128 stands for zero in the data rows.
Here is the table:
[ 69 203 155 113 129 185 105 144 145  95 144 162  96  94  54 150 152  89
  79 103 132]
[ 19 195 196 113 151 210 115 182 240 121 230 177  55  74  44 109 149 110
 106  86  96]
[180 119  96 124 103 109 128  99  64 113  75  96 166 167 181 144 121 146
 116 161 141]
[214 116 116 117  88  87 104  62   0 112  30 120 158 151 159 216 121  83
  85 168 143]
[ 99 176 157 102 136 171 123 143 133 125 134 164  77  90  67 144 140  68
 103 117 134]
[180 122  95 121  95 112 127  98  64 111  78  99 159 172 176 141 120 144
 114 154 144]
[215  74  88 138 106  54 115  78   7 111  46  98 208 182 205 184 124 153
 139 161 134]
[209 160  56 112  73 125 120  87  18  98  15  84 168 177 164 158 129 131
  82 171 184]
[193  41 138 158 127  36 111  94  46 126  90 104 212 169 210 168 119 170
 170 141  93]
[151  43 157 157 133  65 126 121 114 142 154 110 174 161 200 135 119 189
 179 126  72]
[ 61 123 172 116 136 184 154 193 255 160 237 123  74 116 136  48 116 181
 145 121  82]
[ 99 173 155 108 126 170 117 137 134 116 138 155  89  95  70 148 140  87
  86 117 131]
[194  38 141 165 129  33 116  90  49 124  85 101 218 175 210 175 123 172
 173 135  97]
[106 148  31 134 156 140 171 140 210 156 120 122 112 107  85  43 122 111
 162 121 202]
[ 34 221 188 107 150 220 110 183 230 109 192 172  67  64  39 120 158 102
  83  84 120]
[159  34 163 163 137  52 126 118 111 142 153 112 178 164 205 140 112 185
 182 126  70]
[106 179 160 105 132 173 123 142 139 120 138 159  75  85  69 145 141  71
  98 116 132]
[ 79  65 101 159 164 123 182 165 255 214 234 122  80 113 133   0  92 170
 213 116 117]
[ 99 172 162 110 140 165 120 138 132 123 145 160  80  90  69 148 135  81
  97 119 134]
[ 96 158  33 138 149 147 165 147 213 143 123 121 116 116  82  45 124 115
 147 119 201]
Every row has one hidden group. There are 3 groups. Groups can overlap: rows of different groups may look alike. The first row asked about is in group 0, and each new group gets the next number.
Rows drawn again from the table, each followed by its group:
[151  43 157 157 133  65 126 121 114 142 154 110 174 161 200 135 119 189
 179 126  72] 0
[215  74  88 138 106  54 115  78   7 111  46  98 208 182 205 184 124 153
 139 161 134] 0
[ 79  65 101 159 164 123 182 165 255 214 234 122  80 113 133   0  92 170
 213 116 117] 1
[106 179 160 105 132 173 123 142 139 120 138 159  75  85  69 145 141  71
  98 116 132] 2
[ 96 158  33 138 149 147 165 147 213 143 123 121 116 116  82  45 124 115
 147 119 201] 2
[194  38 141 165 129  33 116  90  49 124  85 101 218 175 210 175 123 172
 173 135  97] 0
[209 160  56 112  73 125 120  87  18  98  15  84 168 177 164 158 129 131
  82 171 184] 1
[ 99 173 155 108 126 170 117 137 134 116 138 155  89  95  70 148 140  87
  86 117 131] 2
[180 119  96 124 103 109 128  99  64 113  75  96 166 167 181 144 121 146
 116 161 141] 1
[180 122  95 121  95 112 127  98  64 111  78  99 159 172 176 141 120 144
 114 154 144] 1
[214 116 116 117  88  87 104  62   0 112  30 120 158 151 159 216 121  83
  85 168 143] 1
[ 34 221 188 107 150 220 110 183 230 109 192 172  67  64  39 120 158 102
  83  84 120] 2
[193  41 138 158 127  36 111  94  46 126  90 104 212 169 210 168 119 170
 170 141  93] 0
[ 99 172 162 110 140 165 120 138 132 123 145 160  80  90  69 148 135  81
  97 119 134] 2
[159  34 163 163 137  52 126 118 111 142 153 112 178 164 205 140 112 185
 182 126  70] 0
[ 19 195 196 113 151 210 115 182 240 121 230 177  55  74  44 109 149 110
 106  86  96] 2
[ 99 176 157 102 136 171 123 143 133 125 134 164  77  90  67 144 140  68
 103 117 134] 2
[ 61 123 172 116 136 184 154 193 255 160 237 123  74 116 136  48 116 181
 145 121  82] 0
[ 69 203 155 113 129 185 105 144 145  95 144 162  96  94  54 150 152  89
  79 103 132] 2
[106 148  31 134 156 140 171 140 210 156 120 122 112 107  85  43 122 111
 162 121 202] 2
